In the data rows, the value 50 means zero.
Here is a table of points, one per row:
[52. 47. 22. 52. 33. 54. 39. 86. 38. 46. 51. 14. 67. 36. 63. 63. 41. 33. 73.
 70. 61. 19. 43. 57. 60. 66. 60. 43. 77. 32. 85. 53. 65. 69. 47. 53.]
[51. 52. 55. 73. 66. 21. 43. 28. 79. 44. 65. 63. 60. 25. 59. 47. 42. 67. 77.
 24. 54. 35. 61. 30. 29. 46. 41. 59. 84. 69. 55. 48. 47. 81. 57. 86.]
[40. 99. 31. 89. 67. 56. 57. 71. 32. 55. 52. 51. 39. 42. 45. 65. 68. 42. 52.
 45. 56. 73. 73. 48. 55. 31. 41. 69. 34. 56. 59. 48. 28. 84. 27. 57.]
[63. 60. 16. 77. 79. 39. 39. 38. 77. 25. 23. 61. 45. 47. 45. 70. 50. 69. 51.
 70. 61. 37. 3. 55. 59. 52. 52. 55. 13. 55. 35. 59. 62. 56. 52. 57.]
[61. 43. 62. 54. 34. 60. 99. 56. 44. 87. 60. 54. 63. 72. 58. 42. 48. 89. 72.
 74. 56. 44. 46. 46. 56. 57. 34. 85. 29. 59. 64. 31. 59. 59. 79. 52.]
[59. 64. 54. 54. 56. 54. 70. 86. 51. 41. 73. 69. 60. 41. 35. 36. 82. 57. 56.
 15. 34. 18. 44. 63. 64. 52. 77. 39. 54. 63. 33. 57. 49. 32. 73. 55.]
[77. 19. 23. 92. 61. 43. 64. 57. 27. 48. 57. 68. 25. 61. 53. 13. 28. 41. 30.
 51. 49. 51. 59. 76. 27. 35. 25. 48. 62. 60. 63. 60. 62. 45. 43. 30.]
[10. 46. 55. 61. 47. 81. 43. 48. 57. 39. 44. 42. 38. 71. 46. 29. 50. 54. 33.
 56. 34. 33. 50. 9. 45. 50. 41. 31. 50. 18. 61. 50. 59. 22. 40. 86.]
[41. 31. 51. 62. 42. 55. 21. 31. 30. 28. 41. 48. 73. 37. 52. 25. 52. 60. 38.
 83. 8. 29. 52. 38. 54. 25. 63. 53. 57. 53. 30. 36. 13. 62. 40. 34.]
[27. 66. 56. 22. 35. 39. 51. 37. 3. 43. 46. 55. 76. 65. 49. 45. 6. 42. 28.
 0. 91. 50. 6. 47. 63. 21. 54. 65. 49. 41. 24. 27. 38. 36. 45. 61.]
[43. 64. 32. 27. 31. 24. 50. 14. 58. 64. 59. 75. 37. 34. 27. 59. 43. 36. 78.
 55. 17. 31. 56. 64. 54. 52. 33. 77. 37. 26. 57. 54. 41. 11. 25. 49.]
[71. 55. 59. 54. 34. 38. 2. 55. 47. 40. 45. 52. 60. 57. 45. 46. 80. 58. 54.
 54. 71. 89. 43. 57. 66. 55. 33. 58. 62. 65. 93. 46. 30. 19. 74. 64.]
[30. 31. 21. 26. 61. 25. 50. 46. 15. 32. 59. 37. 49. 43. 48. 42. 87. 69. 39.
 49. 57. 67. 56. 39. 18. 89. 66. 41. 44. 30. 40. 38. 58. 58. 39. 44.]
[38. 40. 56. 47. 26. 51. 32. 43. 40. 98. 20. 63. 46. 56. 0. 69. 45. 73. 61.
 32. 41. 61. 51. 69. 42. 17. 55. 9. 49. 36. 47. 41. 69. 70. 57. 49.]
[38. 68. 79. 54. 59. 29. 35. 64. 54. 78. 41. 60. 39. 47. 81. 55. 40. 59. 23.
 81. 73. 45. 67. 77. 55. 66. 55. 47. 61. 21. 32. 71. 27. 36. 72. 60.]
[68. 87. 48. 30. 34. 38. 66. 27. 60. 49. 23. 2. 24. 49. 40. 33. 55. 50. 68.
 53. 48. 49. 56. 48. 25. 17. 71. 48. 60. 44. 41. 67. 46. 30. 55. 36.]
[50. 63. 53. 56. 75. 68. 61. 41. 53. 68. 35. 57. 55. 50. 23. 59. 31. 74. 47.
 62. 63. 64. 54. 27. 59. 88. 49. 52. 83. 90. 47. 82. 66. 46. 28. 47.]
[82. 47. 89. 76. 73. 75. 36. 43. 43. 70. 54. 58. 60. 48. 51. 45. 49. 11. 83.
 59. 59. 69. 44. 51. 29. 73. 79. 53. 43. 27. 32. 29. 49. 37. 59. 50.]
[51. 48. 51. 43. 48. 65. 24. 41. 1. 35. 44. 39. 37. 37. 70. 68. 30. 25. 53.
 27. 58. 24. 85. 41. 47. 59. 21. 61. 23. 76. 45. 65. 68. 53. 88. 46.]
[48. 32. 86. 40. 43. 34. 57. 76. 60. 22. 35. 30. 51. 93. 27. 73. 43. 42. 47.
 55. 47. 39. 53. 54. 26. 75. 44. 45. 42. 57. 54. 61. 23. 71. 31. 51.]
[63. 39. 50. 20. 74. 55. 39. 63. 60. 50. 81. 47. 56. 71. 40. 32. 41. 56. 61.
 62. 53. 63. 79. 71. 92. 31. 79. 70. 42. 58. 50. 64. 75. 69. 48. 68.]
[38. 59. 21. 33. 33. 73. 34. 42. 95. 35. 62. 54. 32. 51. 42. 48. 34. 72. 65.
 32. 72. 47. 68. 59. 40. 55. 54. 38. 50. 40. 42. 16. 33. 39. 47. 7.]
[21. 12. 40. 66. 34. 35. 43. 74. 74. 59. 47. 21. 50. 31. 74. 52. 37. 58. 43.
 18. 15. 80. 36. 40. 42. 54. 65. 69. 34. 49. 35. 61. 53. 32. 42. 45.]
[69. 42. 56. 23. 71. 66. 89. 49. 42. 38. 24. 72. 31. 49. 89. 53. 44. 63. 68.
 31. 35. 62. 49. 53. 77. 51. 62. 34. 54. 39. 73. 49. 33. 57. 45. 61.]
[37. 53. 38. 44. 34. 43. 57. 51. 66. 54. 23. 39. 54. 72. 80. 38. 68. 11. 50.
 57. 36. 54. 61. 57. 58. 70. 35. 35. 61. 81. 28. 12. 67. 47. 34. 70.]
[37. 72. 78. 52. 44. 62. 64. 37. 59. 29. 66. 73. 54. 74. 75. 66. 75. 58. 39.
 51. 39. 52. 44. 73. 45. 44. 68. 70. 71. 51. 65. 62. 92. 59. 49. 23.]
[98. 53. 34. 25. 42. 74. 68. 54. 73. 60. 44. 70. 80. 54. 53. 67. 63. 41. 5.
 44. 49. 49. 63. 33. 40. 47. 55. 72. 48. 33. 54. 59. 51. 57. 58. 55.]
[35. 37. 53. 62. 37. 38. 45. 20. 52. 74. 63. 47. 68. 57. 52. 20. 67. 27. 44.
 42. 56. 41. 32. 28. 71. 54. 44. 8. 27. 55. 61. 86. 31. 71. 46. 17.]
[83. 56. 75. 57. 45. 60. 52. 39. 40. 49. 98. 26. 54. 14. 56. 76. 42. 65. 32.
 57. 54. 67. 46. 73. 48. 51. 31. 15. 35. 60. 48. 34. 52. 33. 23. 63.]
[25. 10. 56. 67. 69. 40. 78. 37. 62. 44. 48. 36. 30. 21. 15. 55. 54. 23. 18.
 55. 60. 48. 51. 45. 74. 41. 42. 58. 60. 46. 66. 30. 50. 50. 72. 32.]
[44. 46. 53. 10. 62. 54. 40. 97. 54. 47. 67. 64. 34. 44. 56. 57. 54. 27. 62.
 87. 43. 61. 16. 21. 32. 26. 19. 43. 53. 60. 33. 56. 53. 57. 56. 41.]
There is one direction along which these points spread out most. Take the direction at right angles to it along which they spread out most. Go by this last direction. Where along it does each point below lie, from 0 to 99? 50 is the average, and the first point above lies past it. One standard deviation of the points above along it is 16.
[30. 31. 21. 26. 61. 25. 50. 46. 15. 32. 59. 37. 49. 43. 48. 42. 87. 69. 39.
 49. 57. 67. 56. 39. 18. 89. 66. 41. 44. 30. 40. 38. 58. 58. 39. 44.] 65
[37. 53. 38. 44. 34. 43. 57. 51. 66. 54. 23. 39. 54. 72. 80. 38. 68. 11. 50.
 57. 36. 54. 61. 57. 58. 70. 35. 35. 61. 81. 28. 12. 67. 47. 34. 70.] 66
[48. 32. 86. 40. 43. 34. 57. 76. 60. 22. 35. 30. 51. 93. 27. 73. 43. 42. 47.
 55. 47. 39. 53. 54. 26. 75. 44. 45. 42. 57. 54. 61. 23. 71. 31. 51.] 66
[38. 40. 56. 47. 26. 51. 32. 43. 40. 98. 20. 63. 46. 56. 0. 69. 45. 73. 61.
 32. 41. 61. 51. 69. 42. 17. 55. 9. 49. 36. 47. 41. 69. 70. 57. 49.] 22
[35. 37. 53. 62. 37. 38. 45. 20. 52. 74. 63. 47. 68. 57. 52. 20. 67. 27. 44.
 42. 56. 41. 32. 28. 71. 54. 44. 8. 27. 55. 61. 86. 31. 71. 46. 17.] 65
[61. 43. 62. 54. 34. 60. 99. 56. 44. 87. 60. 54. 63. 72. 58. 42. 48. 89. 72.
 74. 56. 44. 46. 46. 56. 57. 34. 85. 29. 59. 64. 31. 59. 59. 79. 52.] 41
[50. 63. 53. 56. 75. 68. 61. 41. 53. 68. 35. 57. 55. 50. 23. 59. 31. 74. 47.
 62. 63. 64. 54. 27. 59. 88. 49. 52. 83. 90. 47. 82. 66. 46. 28. 47.] 56
[40. 99. 31. 89. 67. 56. 57. 71. 32. 55. 52. 51. 39. 42. 45. 65. 68. 42. 52.
 45. 56. 73. 73. 48. 55. 31. 41. 69. 34. 56. 59. 48. 28. 84. 27. 57.] 56
[21. 12. 40. 66. 34. 35. 43. 74. 74. 59. 47. 21. 50. 31. 74. 52. 37. 58. 43.
 18. 15. 80. 36. 40. 42. 54. 65. 69. 34. 49. 35. 61. 53. 32. 42. 45.] 64
